In the data rows, the value 128 means zero.
Some points, each followed by its number:
array([145, 177, 142, 163, 137, 151, 122, 127]) 0
array([177,  69, 110, 181, 125, 117, 128, 138]) 1
array([ 52,  89,  89, 151, 217, 152, 180, 148]) 2
array([138, 155, 153, 182, 157, 139, 148, 140]) 3
array([146, 159, 131, 155, 156, 157, 148, 136]) 4
array([237, 120,  84, 166, 112, 253, 246, 175]) 5
array([ 36, 158, 180, 123,  61,  42,  89,  71]) 6
array([118, 146, 132, 138, 135, 117, 131, 101]) 7
array([150, 119, 109,  37, 160, 145,  55, 119]) 8
array([135, 139, 109, 133, 129, 136, 138, 125]) 9
array([163, 142, 146, 157, 155, 139, 147, 134]) 10
array([ 99, 116, 111, 116, 143, 127, 147,  97]) 11
array([147, 155, 113, 134, 133, 122, 120, 124]) 12
array([ 88, 133, 109, 108,  72,  63,  96, 101]) 13
array([134, 140, 123, 128, 134, 140, 148, 127]) 14
array([209, 158, 176,  75, 182, 146, 130, 158]) 15
array([142, 152, 119, 136, 114, 123, 132, 136]) 16
Which two points above are nearest to each new point by angle? Their numbers follow each, smallest number first.
array([ 72,  97, 162,  92,  90,  86, 125,  89]) 6 13
array([130, 137,  88, 109,  97, 118, 124, 119]) 13 16
array([ 75, 120, 186, 105,  97,  96, 156, 105]) 6 13
array([137, 146, 124, 144, 141, 135, 127, 123]) 0 4
array([113, 143, 112, 140, 130, 127, 116, 103]) 7 11
array([124, 153, 134, 165, 164, 131, 115,  98]) 0 7
array([110, 115,  88, 139, 133, 134, 135, 151]) 2 9
array([177, 149, 172,  49, 196, 143, 107, 148]) 8 15
array([239, 108,  84, 149,  91, 163, 178, 137]) 1 5
array([137, 119, 116, 141, 179, 156, 149, 167]) 2 4
array([164, 124, 141, 128, 133, 140, 132, 144]) 10 15
array([113, 143, 117, 168, 144, 133, 121, 117]) 0 3
array([104, 122,  78, 122, 119, 128, 128, 124]) 9 11
array([ 87,  89,  91, 134, 198, 128, 134, 138]) 2 11
array([147, 156, 109, 142, 119, 134, 133, 154]) 9 16
array([149, 151, 103, 143, 134, 137, 139, 143]) 9 16
array([121, 161, 137, 136, 136, 130, 139, 108]) 0 7
array([111, 134, 115, 108, 119, 104, 136, 104]) 11 13
array([135, 114, 113, 134, 187, 149, 153, 182]) 2 4
array([204, 134,  77, 144,  84, 188, 175, 118]) 5 9
array([117, 118, 132, 149, 145, 135, 133, 142]) 2 3
array([145, 154, 141, 158, 141, 127, 146, 139]) 3 10
array([112, 130,  98, 125, 102,  98, 101, 111]) 6 13
array([ 99, 105, 119, 138,  79, 120, 183,  88]) 11 13
